128 stands for zero in the data rows.
Here are some numbered points:
[136, 118, 152, 123, 161, 110, 113, 153, 212, 107, 105, 165, 153, 125, 111, 165, 97, 85, 105, 137, 131, 174, 64, 104] 0
[97, 124, 104, 139, 109, 160, 153, 112, 40, 139, 141, 141, 81, 117, 97, 81, 151, 144, 155, 133, 99, 87, 172, 126] 1
[144, 132, 150, 141, 108, 86, 94, 155, 170, 122, 142, 115, 144, 122, 169, 183, 112, 63, 78, 138, 128, 121, 150, 84] 2
[112, 146, 88, 90, 180, 176, 109, 154, 57, 111, 125, 88, 95, 140, 175, 65, 137, 175, 132, 125, 119, 142, 115, 185] 3
[143, 146, 143, 109, 167, 134, 119, 140, 129, 116, 89, 97, 116, 132, 179, 125, 103, 167, 126, 117, 130, 166, 84, 183] 4
[118, 117, 157, 107, 149, 135, 132, 114, 133, 152, 100, 128, 130, 133, 136, 106, 117, 136, 132, 133, 144, 171, 94, 144] 5
[119, 124, 73, 143, 121, 109, 131, 139, 114, 122, 147, 135, 104, 133, 129, 105, 122, 122, 129, 127, 105, 117, 150, 120] 6
[132, 90, 174, 156, 110, 88, 154, 73, 124, 124, 122, 143, 141, 113, 101, 152, 143, 135, 90, 120, 137, 110, 132, 109] 7
[141, 133, 100, 114, 151, 99, 90, 166, 145, 115, 130, 95, 136, 150, 203, 147, 115, 106, 102, 125, 137, 150, 114, 137] 8
[156, 146, 188, 115, 176, 127, 81, 161, 201, 159, 95, 143, 138, 140, 150, 170, 65, 120, 122, 138, 150, 191, 39, 147] 9
[95, 130, 160, 152, 92, 105, 138, 73, 152, 167, 165, 193, 163, 134, 40, 123, 141, 110, 143, 117, 99, 93, 152, 71] 10
[125, 122, 178, 151, 131, 115, 146, 102, 219, 137, 120, 198, 161, 126, 68, 168, 133, 58, 134, 130, 118, 144, 91, 98] 11
[118, 108, 89, 126, 81, 123, 136, 146, 64, 87, 159, 72, 131, 120, 169, 113, 152, 116, 124, 113, 119, 66, 202, 112] 12
[151, 105, 123, 122, 123, 140, 140, 136, 80, 105, 122, 103, 101, 138, 164, 106, 134, 154, 117, 131, 122, 128, 127, 170] 13
[148, 134, 194, 134, 176, 96, 102, 126, 211, 158, 101, 162, 144, 124, 113, 147, 97, 109, 121, 115, 141, 189, 45, 120] 14
[97, 151, 52, 126, 121, 189, 133, 125, 18, 137, 180, 112, 95, 131, 111, 72, 178, 153, 148, 135, 116, 88, 187, 128] 15
[152, 142, 159, 145, 101, 91, 130, 111, 195, 116, 110, 109, 157, 122, 136, 183, 128, 96, 97, 131, 134, 145, 119, 111] 16
[131, 129, 134, 112, 180, 124, 103, 166, 144, 140, 125, 123, 135, 157, 157, 137, 105, 117, 109, 131, 136, 150, 75, 141] 17
[126, 133, 63, 118, 172, 147, 125, 157, 75, 113, 144, 119, 89, 140, 153, 92, 126, 151, 93, 140, 121, 141, 137, 139] 18
[142, 149, 105, 102, 126, 149, 104, 190, 97, 130, 132, 59, 118, 129, 208, 131, 140, 144, 124, 115, 113, 115, 171, 167] 19
[132, 118, 81, 118, 191, 153, 120, 191, 102, 106, 90, 87, 76, 129, 187, 101, 115, 162, 109, 125, 132, 144, 111, 206] 20
[100, 150, 110, 134, 115, 129, 133, 88, 139, 137, 151, 179, 131, 123, 73, 121, 137, 111, 127, 139, 107, 134, 120, 95] 21
[106, 146, 112, 116, 107, 134, 117, 143, 111, 136, 136, 136, 137, 132, 134, 110, 122, 121, 149, 129, 118, 142, 150, 141] 22
[118, 141, 124, 96, 179, 147, 112, 162, 148, 123, 111, 103, 117, 131, 191, 105, 116, 184, 107, 117, 154, 157, 89, 198] 23
[145, 112, 106, 122, 124, 161, 134, 171, 70, 111, 120, 98, 105, 127, 191, 87, 103, 158, 139, 154, 146, 123, 148, 180] 24
[135, 107, 141, 129, 117, 126, 132, 132, 100, 121, 143, 118, 113, 132, 156, 102, 109, 127, 137, 132, 118, 116, 145, 151] 25
[148, 121, 128, 107, 149, 115, 114, 161, 119, 121, 120, 90, 112, 137, 171, 102, 123, 124, 113, 128, 127, 153, 121, 149] 26
[128, 133, 142, 142, 108, 132, 142, 121, 151, 134, 112, 122, 128, 135, 126, 146, 137, 114, 134, 116, 114, 137, 121, 129] 27
[119, 115, 168, 154, 117, 84, 133, 71, 165, 172, 113, 152, 166, 98, 96, 137, 139, 99, 128, 125, 114, 110, 144, 95] 28
[126, 130, 190, 106, 121, 143, 160, 70, 221, 150, 91, 181, 166, 124, 87, 121, 96, 123, 136, 113, 122, 152, 56, 144] 29
[131, 158, 98, 96, 93, 149, 116, 155, 78, 117, 149, 50, 117, 150, 195, 157, 142, 170, 132, 119, 140, 96, 185, 177] 30
[138, 137, 161, 163, 85, 92, 132, 65, 164, 166, 157, 192, 183, 132, 47, 120, 146, 103, 149, 128, 116, 117, 164, 66] 31
[97, 143, 110, 132, 130, 155, 107, 153, 78, 136, 161, 117, 99, 132, 137, 94, 153, 134, 162, 117, 135, 131, 133, 140] 32
[90, 122, 48, 143, 87, 146, 166, 94, 30, 125, 149, 108, 97, 123, 107, 84, 157, 145, 149, 144, 99, 74, 216, 139] 33
[134, 129, 140, 119, 100, 143, 150, 135, 105, 114, 125, 105, 114, 126, 162, 138, 101, 153, 129, 130, 125, 118, 135, 167] 34
[110, 113, 151, 152, 153, 117, 142, 103, 168, 156, 109, 189, 138, 112, 90, 107, 133, 119, 132, 132, 125, 153, 77, 85] 35
[141, 143, 110, 109, 119, 118, 111, 154, 114, 92, 139, 77, 118, 125, 170, 154, 130, 135, 116, 133, 130, 113, 159, 166] 36
[98, 135, 90, 123, 137, 159, 126, 129, 107, 151, 119, 117, 109, 113, 110, 99, 156, 148, 146, 117, 104, 117, 144, 151] 37
[113, 106, 99, 161, 104, 90, 121, 113, 108, 131, 168, 145, 137, 118, 78, 151, 148, 100, 114, 135, 124, 104, 192, 80] 38
[125, 126, 119, 139, 151, 150, 133, 119, 151, 130, 130, 173, 129, 125, 96, 139, 103, 124, 133, 135, 132, 133, 83, 128] 39
[113, 96, 105, 147, 88, 104, 135, 92, 119, 121, 153, 152, 169, 118, 89, 153, 145, 103, 129, 103, 97, 62, 195, 82] 40
[120, 111, 77, 148, 58, 107, 140, 141, 81, 96, 158, 91, 135, 117, 119, 147, 165, 120, 108, 147, 130, 55, 220, 100] 41
[126, 124, 134, 148, 96, 141, 139, 104, 77, 111, 125, 140, 115, 129, 124, 113, 138, 129, 152, 125, 131, 104, 125, 121] 42
[141, 137, 157, 86, 163, 143, 135, 135, 127, 132, 71, 96, 128, 121, 177, 133, 83, 163, 124, 121, 147, 162, 56, 170] 43
[140, 105, 177, 141, 125, 110, 132, 133, 123, 119, 119, 110, 121, 113, 164, 113, 141, 144, 131, 107, 132, 127, 116, 142] 44
[118, 138, 88, 124, 148, 169, 140, 158, 72, 123, 131, 102, 70, 129, 150, 106, 127, 177, 133, 135, 131, 137, 121, 183] 45
[142, 119, 148, 106, 158, 114, 130, 129, 118, 116, 102, 117, 121, 123, 157, 109, 103, 163, 126, 128, 144, 150, 102, 160] 46
[146, 154, 159, 96, 104, 127, 88, 176, 154, 124, 142, 103, 140, 153, 176, 154, 114, 115, 113, 123, 154, 145, 136, 154] 47
[128, 124, 152, 107, 134, 131, 122, 122, 155, 154, 102, 116, 154, 128, 132, 146, 124, 169, 113, 118, 163, 148, 121, 175] 48
[127, 133, 99, 121, 147, 164, 117, 156, 97, 134, 151, 126, 115, 121, 142, 109, 157, 151, 144, 110, 135, 139, 149, 124] 49
[144, 124, 140, 138, 130, 97, 117, 122, 180, 153, 122, 148, 149, 136, 124, 171, 109, 112, 98, 143, 146, 152, 116, 112] 50
[114, 140, 137, 114, 91, 143, 131, 116, 143, 116, 128, 134, 137, 126, 126, 117, 143, 135, 155, 122, 116, 134, 135, 124] 51
New points follow, each followed by the numbers of its two nearest points above, nearest first.
[109, 130, 87, 117, 134, 177, 130, 140, 77, 109, 120, 111, 90, 135, 156, 90, 136, 150, 156, 111, 127, 138, 116, 169] 45 32
[108, 131, 113, 168, 105, 148, 170, 106, 95, 140, 161, 184, 127, 154, 85, 107, 144, 115, 133, 134, 121, 106, 139, 94] 21 42
[128, 122, 112, 157, 123, 123, 168, 109, 101, 122, 133, 139, 114, 124, 97, 118, 150, 142, 130, 143, 122, 123, 148, 97] 42 6
[135, 128, 72, 116, 143, 127, 124, 175, 98, 99, 123, 71, 98, 132, 187, 140, 108, 126, 115, 151, 135, 120, 149, 167] 36 19
[138, 95, 125, 125, 165, 122, 122, 122, 129, 128, 121, 152, 120, 128, 94, 136, 130, 126, 104, 119, 132, 119, 129, 108] 39 27
[107, 108, 92, 107, 149, 172, 136, 153, 48, 105, 116, 96, 80, 108, 157, 84, 118, 177, 144, 124, 151, 119, 140, 159] 45 24
[148, 133, 139, 130, 118, 108, 117, 150, 143, 119, 146, 128, 132, 140, 130, 163, 114, 92, 81, 150, 122, 109, 129, 111] 2 50
[152, 137, 138, 102, 164, 129, 89, 153, 203, 119, 99, 107, 148, 129, 159, 174, 109, 91, 115, 118, 156, 156, 76, 153] 17 9
[140, 124, 136, 113, 129, 143, 150, 134, 87, 128, 128, 117, 109, 137, 145, 96, 87, 127, 134, 151, 124, 115, 109, 161] 25 34
[123, 111, 140, 126, 113, 150, 137, 125, 131, 113, 126, 149, 145, 131, 117, 140, 131, 131, 145, 119, 145, 123, 131, 129] 51 27
[117, 130, 128, 149, 127, 125, 129, 107, 154, 155, 144, 164, 138, 122, 79, 155, 125, 132, 146, 148, 129, 122, 110, 121] 39 21
[139, 136, 120, 128, 126, 134, 130, 140, 123, 131, 144, 147, 136, 133, 134, 110, 93, 121, 132, 121, 129, 132, 119, 129] 22 25
[120, 134, 118, 100, 164, 163, 137, 150, 85, 155, 99, 83, 97, 119, 172, 107, 112, 181, 141, 116, 144, 138, 102, 180] 45 4
[96, 143, 102, 161, 112, 134, 172, 93, 134, 136, 155, 186, 130, 114, 51, 116, 170, 130, 135, 146, 117, 120, 132, 89] 21 10
[95, 120, 85, 125, 96, 139, 150, 103, 18, 126, 160, 106, 89, 136, 121, 90, 182, 150, 128, 121, 127, 72, 219, 127] 33 15
[142, 122, 110, 126, 128, 137, 116, 137, 112, 104, 157, 137, 125, 113, 108, 94, 112, 123, 138, 121, 103, 126, 123, 110] 6 22
[122, 125, 108, 144, 108, 116, 133, 105, 127, 131, 153, 143, 136, 116, 94, 153, 137, 120, 133, 123, 115, 109, 159, 85] 38 21
[100, 149, 160, 169, 88, 124, 139, 45, 167, 158, 156, 210, 148, 126, 30, 116, 143, 128, 153, 111, 92, 99, 136, 79] 10 31
[107, 124, 125, 150, 119, 147, 133, 126, 117, 120, 134, 169, 144, 138, 91, 123, 131, 141, 148, 133, 136, 134, 115, 120] 39 51
[138, 125, 212, 129, 118, 128, 126, 96, 215, 137, 119, 160, 166, 125, 119, 129, 118, 114, 171, 123, 130, 165, 70, 132] 29 14
[98, 148, 134, 136, 88, 127, 166, 71, 134, 146, 142, 166, 142, 129, 86, 113, 147, 141, 137, 130, 121, 105, 126, 101] 21 51
[96, 130, 45, 126, 96, 149, 113, 173, 0, 115, 193, 100, 67, 160, 148, 97, 137, 154, 128, 143, 104, 67, 211, 137] 15 33
[105, 130, 96, 146, 116, 101, 157, 129, 127, 136, 143, 148, 132, 124, 92, 153, 139, 116, 87, 143, 124, 96, 177, 88] 38 40
[132, 141, 124, 107, 148, 136, 116, 170, 120, 144, 128, 92, 125, 127, 139, 160, 124, 149, 120, 128, 150, 115, 122, 161] 36 34
[135, 157, 133, 120, 106, 132, 138, 147, 102, 119, 132, 86, 123, 134, 175, 129, 140, 115, 132, 128, 136, 104, 158, 119] 36 25
[128, 131, 151, 175, 100, 107, 128, 78, 153, 127, 139, 150, 166, 106, 92, 155, 162, 95, 124, 130, 121, 124, 153, 99] 28 7
[133, 124, 146, 145, 131, 138, 141, 110, 170, 149, 124, 187, 149, 149, 97, 144, 104, 108, 122, 134, 120, 128, 83, 109] 39 35
[113, 116, 139, 147, 93, 109, 149, 113, 102, 128, 147, 147, 128, 118, 117, 117, 133, 130, 127, 123, 113, 104, 162, 106] 42 6
[152, 138, 177, 128, 180, 79, 82, 126, 246, 118, 70, 103, 154, 114, 159, 171, 115, 101, 106, 114, 147, 199, 52, 124] 14 9
[133, 107, 195, 137, 127, 136, 134, 109, 156, 128, 112, 161, 123, 121, 134, 97, 118, 101, 155, 110, 125, 165, 59, 132] 5 35
[153, 135, 169, 161, 99, 87, 107, 107, 203, 140, 152, 176, 169, 130, 88, 186, 126, 56, 109, 155, 107, 117, 107, 58] 11 50
[134, 131, 138, 142, 104, 110, 123, 116, 122, 108, 150, 160, 131, 144, 106, 150, 148, 100, 113, 128, 139, 108, 144, 82] 38 21
[78, 110, 108, 117, 101, 171, 146, 84, 71, 146, 165, 138, 120, 111, 97, 97, 170, 169, 160, 121, 119, 96, 173, 144] 1 37
[154, 123, 125, 139, 164, 105, 98, 165, 133, 105, 124, 88, 122, 138, 168, 166, 119, 106, 89, 140, 141, 146, 141, 123] 8 26
[145, 126, 121, 129, 111, 124, 139, 141, 161, 96, 120, 136, 134, 132, 130, 155, 112, 118, 126, 157, 140, 124, 136, 134] 27 50
[157, 129, 69, 129, 120, 100, 116, 178, 107, 110, 144, 72, 104, 143, 177, 172, 140, 126, 84, 142, 154, 102, 199, 146] 36 19
[120, 119, 143, 118, 201, 174, 125, 145, 157, 148, 111, 142, 122, 131, 132, 88, 140, 152, 164, 94, 125, 149, 72, 145] 5 17
[132, 142, 62, 129, 109, 132, 113, 159, 55, 103, 176, 93, 97, 156, 136, 122, 159, 136, 117, 128, 124, 106, 194, 131] 12 6
[127, 129, 67, 105, 150, 174, 111, 174, 62, 91, 121, 96, 65, 142, 186, 70, 127, 179, 142, 118, 133, 157, 125, 151] 3 45
[136, 104, 113, 114, 160, 112, 138, 146, 117, 132, 95, 91, 127, 125, 154, 114, 131, 162, 124, 108, 143, 169, 115, 159] 46 26
[90, 150, 115, 114, 68, 167, 129, 89, 85, 158, 165, 134, 115, 119, 106, 77, 166, 156, 173, 127, 109, 94, 155, 156] 1 37
[131, 99, 177, 132, 133, 148, 151, 126, 159, 113, 108, 140, 152, 115, 113, 114, 127, 117, 140, 118, 111, 112, 81, 117] 27 39
